In the rows, zero is written as 128.
Which row each row swaps with, under one turn or mirror:
Q445: [ 88 118 141 123 103 128 144 141 136 151 153 134 141 123 133  96 133 108
 160 112]
Q757: [ 85 122 146 115  97 129 142 135 135 151 148 129 139 127 137 105 132 109
 162 116]
Q487: [118  99 135 131  97 138 103 145 126 143 147 118 122 110 151 130 134 135
 131 121]
Q455: [105 116 134 139 133 137 137 135 152 136 163 115 170  89 148 108 115 125
 118 135]
Q606: [134 126 144 124 115 129 141 129 149 133 154 101 158  95 126 126 119 105
  97 118]
Q876: [124 121 136 142  91 130 143 120 129 150 176 121 148 107 142 119  96 127
 155 148]
Q103: [132 127 118 118 107 134 139 139 141 138 155 105 118 122 140 105 133  85
 131 117]
Q885: [ 92 108 137 139 127 136 144 131 147 144 158 120 168  88 153 112 122 135
 120 134]
Q257: [119 147 137 121 106 126 150 119 155 151 155 106 122 126 128 116 121  83
 133 135]
Q764: [123 116 131 133 129 125 117 137 152 144 141  98 120 108 151 142 112 107
 103 134]
Q585: [123 126 129 126 129 126 109 137 159 152 141 103 121 108 153 141 120 107
 106 132]
Q673: [145 136 144 117  97 121 134 109 153 154 170 109 148  92 142 136 115 129
 120 133]
Q36: [ 89 121 142 122 104 127 142 142 134 148 151 129 146 123 130 104 132 109
 159 108]
Q344: [ 98 115 135 141 129 136 128 139 153 140 163 120 169  91 151 117 122 136
 120 133]
Q564: [118 104 139 133  93 133 108 148 124 139 145 119 127 113 154 131 137 132
 136 118]
Q392: [113 149 140 116 104 125 157 116 158 152 158 109 126 126 135 121 118  84
 126 135]
Q895: [110 102 145 129  96 130 107 145 124 155 152 126 128 107 152 141 124 141
 137 118]
Q174: [122 120 130 127 147 133 144 137 142 138 143 117 150 104 125 101 104 104
 130 137]
Q754: [117 101 141 128  93 133 107 139 131 150 149 122 131 111 154 146 125 144
 132 122]
Q877: [120 112 157 110 106 108 123 124 140 156 149 120 141 115 128 143  91 127
 133 132]
Q340: [145 144 148 123  99 128 138 111 149 152 171 115 150  97 136 136 117 124
 120 140]
Q688: [ 87 120 142 118  97 129 141 136 136 148 153 132 142 129 134 107 133 110
 160 109]
Q270: [122 118 136 131  92 130 146 114 131 155 175 117 145 105 144 109 104 124
 153 157]
Q421: [ 85 119 147 137 105 132 140 120 154 153 168 114 161  93 147 118 127 128
 111 133]
Q792: [122 122 130 126 131 127 115 133 157 148 141  99 120 108 151 138 117 109
 100 132]
Q665: [ 88 127 147 114  99 126 134 136 140 160 145 139 137 126 143 104 130 113
 158 112]
Q4: [125 127 121 116 115 134 145 135 143 138 146 101 115 120 133 110 136  87
 132 120]
Q14: [ 90 114 145 142 116 134 139 126 149 149 163 112 165  92 150 123 128 137
 115 136]
Q783: [121 139 137 112 127 120 118 127 157 166 142 125 121 116 157 137 129 112
 116 131]
Q584: [109  99 144 130  97 135 100 144 129 147 149 117 126 110 152 138 129 136
 132 121]
Q116: [108  93 140 125  98 131 107 146 124 150 149 125 125 111 153 138 127 134
 131 122]
Q744: [121 142 141 113 122 127 113 133 162 167 146 120 114 115 153 143 123 113
 116 125]
Q761: [133 129 138 115 129 105 135 121 143 158 142 115 144 108 127 125  88 105
 134 149]
Q117: [124 120 131 123 132 126 116 130 159 157 144 102 123 111 149 138 117 106
 103 133]
Q743: [143 137 149 122  96 129 146 109 147 152 172 123 149  92 139 126 111 121
 130 143]
Q655: [120 146 135 116 104 131 151 122 149 149 158 108 123 124 128 114 127  80
 129 131]
Q221: [122 113 121 126 147 127 139 135 149 141 146 109 154 100 135  97 105 103
 130 139]
Q231: [ 88 132 139 118 103 123 134 131 144 162 151 137 138 127 138 107 135 112
 160 113]
Q109: [127 110 124 134 107 147 119 152 124 135 147 109 118 118 144 109 138 104
 131 110]
Q809: [115 101 146 125  94 132 104 143 126 155 148 124 132 109 153 143 121 141
 132 123]
Q850: [107 107 152 122 117 125 148 142 133 131 147 107 160 113 112 118 118 107
 121 109]
Q267: [114 114 128 143  95 129 136 127 130 147 170 112 141 110 138 113  90 120
 151 156]
Q238: [129 125 138 129 101 129 144 115 134 149 176 119 149  99 146 122  99 127
 148 159]
Q367: [121 144 128 120 107 128 150 121 154 147 156 103 128 126 124 118 127  81
 127 129]
Q57: [ 86 115 139 121  98 127 144 140 129 148 151 134 142 126 134 105 134 114
 157 112]
Q230: [124 117 125 133 147 131 136 138 144 136 145 111 162  95 142 104 106 115
 131 134]
Q861: [104 142 143 108 102 119 120 122 156 168 146 141 124 121 152 130 134 119
 145 127]
Q139: [111 108 123 150 105 128 134 130 125 145 161 108 141 117 137 118  95 116
 149 158]

Q421 swaps with Q139
Q221 swaps with Q340
Q861 swaps with Q109
Q761 swaps with Q606
Q850 swaps with Q877

